128 stands for zero in the data rows.
Two rows play each game, the first against the second. How much does the first row win by? 10 is about a draw, 20 a big win and 0 a big loss. Wins can go round in a circle: one row can beat a second, the second a third and the third the first. Each row has two weighted sums of its numbers, A and B, taken from their middle values. A row wins by its A times the other's B, less its B times the other's A.
[109 116 105 105  85 162 143 177 117 112 113 114 154 119 113 171 110 146
 111 119 152]
[100 115  94 125  94 170 131 176 132 110 106 126 170 131 143 152 136 148
 106 127 149] >> 10
[176  92 105  96 161 113  74 128 153 171 100 131  99 123 115 156 107 138
 123 115  41]
[121 101 165 150 115 122 139 119 148 155 146 129 138 126  96 127 134 181
 101 143 151] >> 12
[135  86 171 129  99 150 146  95 141 145 155 102 145 127  91 120 112 165
 128 141 154]
[173 177 147 168 184  67 174  92  60 103 115 146 106 106 157 111 153  98
 134 144 134] >> 10
[ 88 111  62 150 124 173 117 165 170  93 111 141 197 143 188 127 167 128
 120 157 148]
[163 131 128  95 183 139 167  79 102  85 147 187 131  81  97 133  96 108
 131 154 117] >> 9
[104 119  83 120 104 166 123 166 135 109 116 116 163 134 137 151 130 135
 125 126 145]
[112  97 164 160 123 122 153 125 169 143 144 149 156 112  99 129 148 161
  86 175 151] >> 9
[ 66 179 140 110 118 115 104 165 130 127 127  71  81 171 166  73 144  77
 183  28 127]
[ 79 172 105 111 117 119  92 154 145 127 132  71  98 182 187  78 161  70
 190  60 129] >> 5
[117 124 147 185 144 124  92 107 132 185 102 157 132 122  93 115 121 183
 118 161 140]
[ 96 114  70 136 111 169 121 168 151 106 109 129 183 139 168 143 150 132
 124 145 148] >> 8
[160 129 132 105 183 137 169  84 104  81 143 198 141  73  96 138 104 113
 119 159 119]
[162  95 130  93 126 142 108  99 141 139 128  92 100 144  98 129  76 116
 152 114  86] >> 11
[116 105 146 172 132 111 126 123 169 146 148 146 145 129 110 123 158 175
  88 161 143]
[160 158 158 156 174  89 193  95  79 104 123 154 131  86 154 102 146  86
 123 160 139] >> 8
[160  97 119 111 160 113 102 125 156 155 105 139 111 115 110 150 107 125
 114 134  61]
[120 149 106  83  78 135 100 139 123 121 144  51 102 189 169 100 138  78
 186  94 151] >> 11
[173 100 122  96 157 108  86 132 138 171  99 134  93 111 105 158 105 142
 113 120  49]
[139  94 107 114 171 123 110 118 184 135 113 143 125 127 124 130 113 102
 127 153  69] >> 12
[132  89 167 145 108 134 136 104 143 153 149 116 144 125  93 128 124 175
 112 144 147]
[138 180 170 143 120 100 145 124  77 130 131 138  80 122 128 109 133 119
 129  85 137] >> 9
[123 103 173 153 120 112 131 118 145 157 145 134 137 121  89 130 138 183
  84 143 145]
[116 123 150 181 140 127  92 106 136 187 100 154 132 124  91 120 117 185
 118 165 139] >> 5
[179 133 140  92 162 142 157  70  77  86 152 161 119  91  83 133  83 118
 139 125 117]
[ 97 116  74 133 107 171 119 169 145 109 112 120 179 137 168 143 147 138
 125 134 149] >> 9
[128 161 151 138 125 119 165 123 105 110 136 142 107 117 146 103 136  98
 143 120 141]
[155 150 172 109  90 134 164 108  71 117 144 106  90 126 121 107 104 110
 153  92 148] >> 9
[123  90 174 132 104 134 150 108 140 159 146 122 143 117  86 127 119 175
 108 145 155]
[123  97 178 147 112 118 145 118 138 159 144 130 141 115  88 129 130 184
  89 146 154] >> 10
[149  94 121  89 131 145 123 102 154 139 127 102 108 133 101 127  82 111
 152 122  90]
[102 115  81 125 101 168 124 173 138 115 114 116 174 136 158 142 143 138
 122 133 150] >> 11
[ 79 162 107 124 120 115 114 156 156 108 129  97 119 171 187  91 170  59
 170 108 142]
[123 149 114  82  70 130 106 140 119 123 141  49  98 184 162 106 133  82
 183  89 153] >> 10
[110 108 147 187 134 106 127 122 173 142 147 156 155 134 116 120 168 169
  89 167 143]
[ 95 164 101  97 102 120 101 149 133 131 134  72  97 180 180  91 153  78
 183  76 141] >> 8
[113 114 166 164 125 137 113 109 125 188 105 142 132 105  75 122  97 178
 125 155 144]
[166  94 137  94 128 133 102 105 137 139 122  92  98 137  88 134  73 126
 136 115  83] >> 5
[105 122  90 117  97 164 132 172 130 112 112 118 166 127 138 155 127 144
 118 124 149]
[176 123 124 103 208 136 126  84 112  95 135 204 161  67 111 137 121 125
 114 185 122] >> 11
[183 131 127  96 168 146 144  69  82  82 155 163 117  93  89 129  91 118
 147 127 113]
[181  97 128  92 159 102  80 138 132 175  94 139  93 103  97 171 103 149
 101 116  39] >> 13
[126 206 172 198  87  64 155 133  61 119 159 158  70 163 164 138 146 130
 113  85 140]
[155  99 125 102 156 121 105 118 148 156 109 130 104 119 102 142 102 125
 122 123  66] >> 1
[116 113 154 175 130 101 108 124 157 158 150 145 136 138 106 122 158 185
  81 141 139]
[166  96 137 100 132 136 103 102 137 136 122  91  96 140  93 134  75 126
 140 110  82] >> 11
[113 157 109  95  85 124  97 146 124 123 140  58 101 188 167 102 143  82
 183  82 147]
[ 93 115  72 117 106 168 141 169 149  99 124 116 168 134 136 156 131 117
 134 144 142] >> 8
[ 77 161 113 117 110 116 114 163 157 106 130  98 119 167 179  93 167  66
 168 109 141]
[118 168 153 159 140 108 164 126 114 105 134 159 107 117 148 102 150  93
 128 127 139] >> 8
[ 96 165 118  97  98 115 102 160 128 131 131  73  96 176 168  99 146  81
 172  67 142]
[ 94 117  87 131 109 161 135 170 147  97 115 130 177 136 147 148 142 131
 116 148 147] >> 11
[ 98 157 120  86  87 118 109 162 121 133 133  70  95 167 163 104 138  87
 167  81 147]
[ 95 116  73 114  98 168 139 168 146 106 123 114 170 133 134 156 129 120
 130 140 147] >> 7
[179 128 156  86 173 129 144  92  74 107 135 188 132  64  78 151  91 141
 107 147 125]
[123 110 158 171 125 101 119 126 151 155 149 142 136 133 103 129 155 186
  84 144 141] >> 11
[110  83 154 137 115 147 160 100 170 148 150 131 161 115 106 112 129 150
 123 174 153]
[181 168 157 146 166  75 180  94  51 115 121 132 105 101 147 108 137 107
 131 129 139] >> 8
[112 156 113  89  81 125 101 146 121 126 138  68 103 179 163 105 139  86
 174  87 152]
[135 175 152 137 120 113 143 120  87 125 132 131  83 131 150 102 140 113
 143  88 136] >> 13
[ 95 116  75 126 108 169 121 169 145 109 108 123 173 138 156 151 143 134
 128 132 142]
[ 57 186 146 116 120 112 108 170 132 129 128  66  80 173 167  65 143  73
 186  24 126] >> 12
[ 96 115 106 129  94 167 132 176 127 112 106 130 173 123 139 155 131 154
 100 127 155]
[111 155 115  95  85 127  95 141 125 124 138  58 100 186 163 103 140  84
 183  85 148] >> 11
[102 119  84 121 101 165 123 174 135 117 117 119 170 135 145 151 130 137
 122 132 150]
[111  87 151 139 113 144 159 106 167 146 150 132 160 122 103 117 130 151
 119 168 154] >> 7
[165  96 117  99 156 115  90 128 145 164 104 128  97 120 107 151 101 139
 119 119  56]
[108 118  85 108  94 167 141 174 126 109 117 112 158 130 128 164 120 139
 124 127 150] >> 10
[112 161 110  99  93 122  94 141 131 125 139  62  98 183 175  98 147  81
 187  74 138]
[185 171 166 145 163  73 178  98  48 119 118 134 106  94 143 114 137 112
 123 130 140] >> 17
[186 173 173 148 158  63 183 100  38 114 115 134  98  95 134 125 133 117
 117 133 142]
[ 54 182 108 125 143 113 100 157 167 118 134  76 101 183 201  56 170  46
 205  44 119] >> 6
[157  95 115 112 167 112  98 126 161 151 106 145 112 113 113 147 111 122
 112 142  57]
[119  91 179 131  97 140 158 113 137 159 142 119 141 110  83 128 114 172
 107 141 158] >> 11
[149  93 122  96 136 141 115 100 156 137 129 102 108 135 103 123  83 112
 148 127  88]
[123 164 156 144 126 113 168 132 108 111 128 154 105 115 145 103 145 100
 129 117 139] >> 11
[ 81 170 105 105 115 116  94 153 139 127 133  70  92 181 187  82 157  73
 190  55 128]
[160  98 149  90 129 127 115 118 130 146 117 107  94 127  81 144  72 133
 121 115  85] >> 12
[ 94 155  97  93 100 126 107 148 145 121 134  79 112 175 176 102 156  69
 179 101 147]
[150 167 163 128 108 122 149 107  79 117 140 118  89 129 139 106 121 113
 148  93 140] >> 11
[133  82 163 124  94 157 152  97 144 151 153  98 145 121  86 118 106 164
 134 143 153]
[146  97 126 115 162 112 113 125 167 139 106 147 121 113 107 144 113 118
 110 152  71] >> 10
[125  91 181 128 103 134 154 115 134 157 145 122 140 112  80 133 108 176
  99 145 156]
[173  98  99 110 170 106  75 127 154 164 102 135 102 117 121 153 117 133
 120 124  39] >> 5
[ 56 191 124 122 133 111  93 163 147 122 130  70  80 182 189  57 161  64
 200  20 113]
[182 127 132  96 188 134 132  87  86 103 136 189 138  70 101 143 102 133
 112 156 119] >> 4
[161  99 124  96 151 116  95 124 140 159 105 121  97 119 101 153  92 136
 120 119  61]
[100 113 141 188 150 137 108 100 160 171 108 161 148 116 100 109 127 155
 134 178 137] >> 7
[106 115 127 110  82 158 145 182 104 116 109 124 159 111 102 176 108 160
  89 128 163]
[102 115  88 121 101 166 127 169 130 115 111 116 166 132 139 152 133 142
 122 130 149] >> 11
[160 132 128 109 191 136 166  82 112  72 140 204 147  74 103 134 110 105
 119 173 119]
[ 92 152  79 104 111 125 111 145 163 105 136  88 125 181 193  94 167  56
 184 120 144] >> 10
[146 172 155 157  92 104 125 113  77 126 169 134 104 161 168 130 133 122
 132 110 145]
[ 92 112  82 148 108 179 124 171 149 110 100 132 196 135 181 130 160 154
 110 137 160] >> 17
[ 98 116 109 137  95 164 136 179 127 112  99 130 174 121 149 149 139 155
  94 126 161]
[108 113  72 107  94 173 128 161 132 103 128  92 160 143 129 155 122 123
 144 123 142] >> 10
[128  90 157 134 103 153 150  96 148 151 155 106 147 126  97 116 117 163
 135 141 152]
[143  92 115  97 142 140 119 103 161 133 123 110 108 136 103 128  85 104
 147 131  85] >> 11
[129 168 162 143 131 109 162 127  98 116 128 149  98 118 143 103 144 108
 130 112 139]
[ 87 113  68 124 110 167 146 163 165  94 125 125 180 135 143 150 140 107
 133 155 144] >> 8
[116 119 139 191 146 128  90 109 139 186 100 157 133 120  98 116 125 180
 120 167 136]
[114 102 155 174 128 113 137 123 170 145 148 150 152 126 112 121 153 169
  83 168 147] >> 3
[168  97 113 103 156 108  84 131 142 174  99 127  96 120 108 155 106 140
 115 116  53]
[167 136 115  89 164 153 169  66  91  76 153 159 119 100  97 118  83 101
 158 130 116] >> 10
[ 98 120  79 133 112 171 123 167 140 107 108 124 180 136 162 142 148 143
 124 133 154]
[ 98 115  76 122 106 167 121 168 142 110 116 112 172 142 151 145 144 134
 128 129 149] >> 11
[181 136 129 101 178 139 144  72  85  88 146 170 127  90  98 133  98 121
 135 135 114]
[ 75 176 110 106 121 115  95 157 142 127 134  69  89 179 190  73 156  68
 194  41 121] >> 11
[104  94 164 164 124 123 154 116 175 138 145 153 164 108 100 124 140 161
  92 186 154]
[ 99 131 124 223 170 114  88 104 167 170 102 182 154 122 112 116 153 169
 113 196 135] >> 18
[178 166 149 141 168  83 180  94  57 120 119 128 110  99 153 105 133 105
 132 128 139]
[113 107 151 176 132 112 129 118 169 144 148 148 151 129 110 119 159 173
  92 167 143] >> 11
[114 148 138  62  59 123 128 162 102 139 128  64  94 162 130 122 117  95
 152  90 167]
[102 116  92 106  93 165 137 175 125 116 118 115 161 132 127 165 118 138
 115 125 150] >> 6
[134  91 171 137  99 148 137  99 141 145 149 107 143 124  90 124 114 168
 123 140 147]
[186 134 132  97 167 141 144  73  81  84 154 157 120  99  93 130  92 118
 149 131 113] >> 9
[151  99 125 105 151 119 111 125 155 151 109 131 111 121 104 143  99 121
 115 138  74]
[175 131 135  92 171 135 150  87  81 102 143 177 124  80  92 137  92 127
 120 139 119] >> 11
[106  98 157 174 128 118 144 119 174 139 145 149 160 122 111 116 159 161
  89 174 148]
[ 94 115  78 137 110 172 121 164 143 110 109 130 181 137 168 140 149 142
 123 133 149] >> 8
[144  97 128 113 159 112 113 133 165 146 104 149 118 110 101 149 108 119
 108 149  71]
[162  98 142  91 139 117 107 128 131 160 102 126  95 113  85 158  81 143
 110 115  69] >> 9
[169 129 128  97 188 138 146  82  96  94 138 185 133  77 100 139 104 124
 125 149 118]
[167 102 126 101 143 124  88 114 142 152 113 109  96 134 104 140  97 130
 132 111  64] >> 11
[115 227 142 242 102  50 155 119  78  97 160 151  52 202 187 121 166 112
 146  72 126]
[117 114  80 114  99 172 122 157 129 103 126  96 162 147 132 160 124 130
 143 124 139] >> 10
[180 167 176 137 153  81 186 101  40 124 119 135 106  89 134 116 125 113
 114 129 144]
[127 190 148 183  99  78 136 128  79 128 164 150  89 163 177 129 150 124
 123  98 139] >> 18
[ 79 178 116 107 117 117  97 157 139 131 129  67  91 178 181  78 154  71
 188  47 125]
[104 115  97 114  97 165 134 171 128 111 114 116 165 128 133 156 127 144
 117 127 149] >> 10
[159 100 119  99 147 118  98 118 144 160 111 119  98 124 100 146  97 133
 125 116  68]
[176 128 142  82 172 135 152  88  79  98 137 179 125  73  84 144  88 133
 115 139 123] >> 10
[124  87 188 129  90 133 163 122 130 168 141 124 141 108  77 137 106 182
  95 152 160]
[187 175 185 158 159  53 184 102  31 115 110 137  93  96 127 134 134 118
 113 137 145] >> 3
[104 113  92 111  93 167 134 178 125 115 114 115 164 125 129 165 119 138
 122 127 150]
[114 125 141 197 136  89  92 129 165 144 155 151 136 150 122 121 177 185
  77 149 137] >> 8
[160  95 109 114 172 110  87 124 163 151 105 141 115 113 118 147 122 122
 117 136  51]
[124 202 158 201 100  69 144 126  73 117 159 156  77 173 180 128 154 126
 122  87 136] >> 16
[ 78 177 128 104 108 113 103 159 127 130 128  71  88 172 171  84 149  78
 182  47 131]
[102 155 120  87  89 119 109 155 120 132 133  70  97 167 158 111 142  87
 169  84 152] >> 10
[140  97 121 114 162 117 114 123 168 137 111 144 120 117 110 136 108 111
 120 149  74]
[175 132 143  84 169 138 164  81  76  93 144 173 122  78  85 138  85 123
 127 132 124] >> 9
[100 154  92  90  94 130 103 145 142 123 136  69 109 184 180 101 149  71
 182  97 148]
[160 168 167 160 174  80 196 102  72 100 117 154 128  86 142 110 142  96
 112 159 147] >> 10
[134  82 184 116  88 160 165  95 134 150 150  99 142 116  79 124  97 169
 124 142 161]
[168  96 106 102 168 111  82 125 152 165 105 138 102 117 113 152 112 132
 124 126  44] >> 10
[109 157 115  86  86 121 104 150 123 133 137  65 101 178 165 102 143  85
 173  83 149]
[173 131 126  99 171 143 153  74  93  88 147 172 124  86  96 132  96 116
 138 143 115] >> 10
[159 133 127  98 183 137 172  83 106  76 142 196 137  82  95 133 103 106
 125 164 118]
[185 180 146 160 179  58 169  85  50 108 115 132  96 108 148 123 152 104
 139 138 133] >> 9
[ 97 117  82 117  97 168 131 174 135 111 115 117 168 136 147 151 131 139
 121 125 150]
[106 157 127  84  79 116 114 159 114 132 131  71  96 170 156 108 137  88
 162  80 153] >> 10
[ 86 110  73 138 120 166 139 173 165  94 117 136 186 127 154 147 152 116
 126 159 143]
[181  97  97  98 172 109  66 130 147 177  96 137 100 111 119 161 118 139
 117 117  27] >> 10
[165  99 139  98 128 135 108 106 138 140 116  90  96 138  91 136  80 126
 136 108  84]
[ 90 117  78 142 113 167 136 173 156  97 113 132 188 130 159 141 153 130
 115 154 154] >> 10
[179 126 133  90 195 136 130  82  90 104 140 186 145  69 107 139 101 129
 120 155 117]
[117 138 124 208 157 114  75 101 138 184 102 165 133 135 110 117 142 192
 116 173 134] >> 3
[124  99 176 146 109 120 142 120 144 158 146 130 139 115  91 129 127 179
  92 145 151]
[100 116  74 112  99 166 134 169 147 105 121 111 170 135 137 158 130 125
 132 139 146] >> 12
[ 99 118  92 127 104 168 124 171 135 111 107 127 176 127 150 151 136 145
 109 130 151]
[154 163 161 128 110 126 149 109  79 119 138 119  86 130 135 101 124 111
 151  87 142] >> 10
[181 134 128  94 169 144 151  65  84  81 152 160 122  95  92 131  90 115
 150 130 114]
[136 176 163 138 120 109 148 127  85 128 136 140  82 125 139 105 133 118
 134  86 136] >> 7
[158  98 136  93 139 120 108 124 132 154 111 114  98 121  90 145  83 131
 119 116  79]
[ 95 114  72 145 113 173 116 165 153 114 108 130 190 135 183 131 157 143
 121 141 154] >> 10
[105 117  93 102  90 164 138 171 125 117 118 109 159 131 130 165 120 137
 123 121 148]
[144  95 119  98 138 133 115 113 162 138 116 119 111 132 105 126  91 109
 137 132  83] >> 11
[172  98 101  99 172 109  76 124 154 172 100 132  96 114 121 149 115 132
 123 120  37]
[ 96 118  86 127 102 165 125 171 136 115 116 122 170 135 149 149 135 141
 124 132 153] >> 8
[177 162 170 128 149  86 186 101  46 125 123 131 114  89 134 115 119 108
 117 129 144]
[ 92 115  73 133 113 172 114 164 145 112 109 129 185 134 171 135 151 140
 121 139 150] >> 7
[163 166 149 169 185  80 187  93  86  93 123 160 136  94 160 103 153  84
 129 167 138]
[157  98 116 114 164 112  98 127 163 147 102 140 112 116 112 148 112 125
 116 136  58] >> 10
[ 80 171 131 101 109 114 102 160 126 132 130  71  90 172 168  88 148  80
 177  55 136]
[113 117  72 103  95 173 130 158 133 102 133  88 159 143 130 158 118 123
 152 125 145] >> 8
[104 116  87 116  96 168 130 172 128 111 112 116 167 135 133 159 129 141
 118 131 150]
[163 100 134  98 138 123  98 119 139 149 111 107  96 131  95 138  85 133
 126 112  76] >> 10
[ 86 112  89 135 113 164 145 177 155  95 115 141 185 116 141 156 142 120
 114 161 153]
[144  94 122 113 156 120 117 122 165 142 111 141 119 117 109 138 104 115
 116 146  76] >> 7
[143  94 115 119 161 117 110 120 171 137 106 144 119 112 112 144 115 111
 115 153  68]
[102 117 108 110  88 165 140 176 117 115 114 114 160 124 116 168 115 148
 105 122 151] >> 11
[143  97 133 111 156 112 119 134 161 139 107 152 118 104 102 149 105 120
 101 147  71]
[116  96 165 160 121 120 145 123 166 148 140 145 155 116  99 126 142 170
  90 167 149] >> 9
[161  98 144  89 133 124 112 117 135 154 112 113  93 124  89 147  77 135
 121 118  82]
[104  94 167 167 127 120 159 122 181 130 145 154 170 113 106 125 146 158
  89 188 157] >> 9
[170  99 130 104 142 127  89 109 143 145 117 105  96 137  96 140  93 130
 132 109  67]
[115 116 148 187 132  98 111 118 166 144 151 142 140 143 117 123 164 179
  82 149 141] >> 13
[110 160  99  93  92 123  95 137 133 121 144  60 103 188 177  98 148  80
 188  81 141]
[183 153 170 129 148 107 177  87  52 119 123 112 118 103 137  97 113 102
 136 119 138] >> 16
[164  96 105 108 176 114  84 126 162 157 104 141 113 110 119 153 117 124
 120 137  43]
[132  81 164 128 103 158 147  91 147 146 152 101 144 129  91 117 112 157
 131 145 151] >> 12
[ 95 168 132 100  93 110 108 165 120 132 126  69  93 168 159 107 144  91
 162  67 145]
[102 120  79 115 102 167 128 168 133 112 117 110 168 133 144 154 129 136
 123 131 146] >> 9
[ 62 183 123 113 129 117  98 156 144 127 133  65  86 182 187  60 155  63
 203  28 115]
[ 53 189 111 122 140 115  84 157 155 130 129  70  89 180 203  46 167  59
 208  18 112] >> 10
[145  95 118  97 144 137 121 109 162 140 123 115 113 131 108 126  86 104
 145 136  82]
[126 165 153 149 139 113 162 120 115 107 135 157 111 116 150 104 150  91
 131 127 140] >> 11
[160 130 122 110 192 133 168  80 117  76 143 201 150  80 108 133 113 106
 120 173 121]
[190  90 105  98 173 103  69 139 138 182  92 148  96 100 112 177 115 148
 105 120  22] >> 7
[179 130 126  93 193 137 134  79  93 103 139 182 137  78 110 139 106 126
 121 153 115]
[122 171 157 154 141 106 156 130 111 107 129 159 104 116 146 102 155 100
 132 124 141] >> 7
[117 105 156 164 123 111 124 117 150 155 147 131 138 129 103 121 149 180
  93 144 146]
[161 150 131 142 173 113 189  82  98 104 131 137 146 100 170  80 138  71
 145 160 137] >> 7
[161 160 150 146 169  94 195  95  76 111 122 147 127  96 154  97 141  90
 132 147 140]
[ 91 117  70 149 120 168 123 163 163  98 113 137 193 136 175 133 161 130
 122 149 150] >> 7
[164  95 136  98 136 130 100 115 138 146 119 104  98 129  91 141  80 129
 134 115  81]
[ 88 116  79 137 111 162 136 170 155  98 112 132 182 130 151 149 147 128
 118 157 149] >> 11
[188 134 129  98 175 140 140  68  85  85 148 158 125  90  95 132  96 118
 138 136 112]
[151  95 124  98 145 128 113 113 158 144 114 121 108 130 106 135  89 118
 128 132  77] >> 10
[198  88  87  96 190  97  55 138 147 186  92 147  98  99 125 175 127 144
 112 121   7]
[121  97 157 147 113 128 132 115 147 157 147 132 143 122 103 126 134 173
 104 144 145] >> 18
[122  95 160 152 117 126 134 117 151 157 146 130 145 124 101 120 138 179
 105 149 146]
[176 128 129  95 197 136 142  82  99  96 144 189 143  76 105 133 108 125
 123 159 118] >> 9
[123 190 172 154 130  90 141 127  84 127 132 138  71 130 132 107 142 118
 133  75 133]
[ 90 115  75 138 120 167 125 169 161 100 110 133 185 133 161 145 153 130
 121 150 147] >> 8
[101 116  78 120 105 166 125 169 140 112 119 113 167 139 145 148 134 133
 128 129 146]
[120  96 163 143 112 125 138 117 147 157 150 128 140 123  95 124 133 176
 100 145 149] >> 9
[124  99 167 144 113 121 141 116 144 157 143 127 142 118  90 129 131 180
  95 147 153]
[105  95 151 167 131 125 151 114 186 134 146 146 164 116 113 116 150 150
 105 182 147] >> 11
[132  83 172 125  98 152 154  95 144 148 153 101 144 125  89 123 107 164
 128 146 157]
[184 158 168 132 150 104 182  90  49 119 126 116 114  96 140  98 117 103
 130 122 143] >> 9
[ 98 115  74 133 104 170 120 166 144 106 114 118 175 140 171 138 152 139
 123 131 147]
[135 184 198 143 117  90 153 132  61 131 127 144  72 115 116 117 126 128
 114  83 142] >> 10
[101  88 157 166 127 125 155 117 186 140 146 151 171 115 113 118 150 154
  95 190 151]
[123 193 159 161 139  90 134 126  92 118 134 140  76 131 143  97 149 113
 136  75 128] >> 8
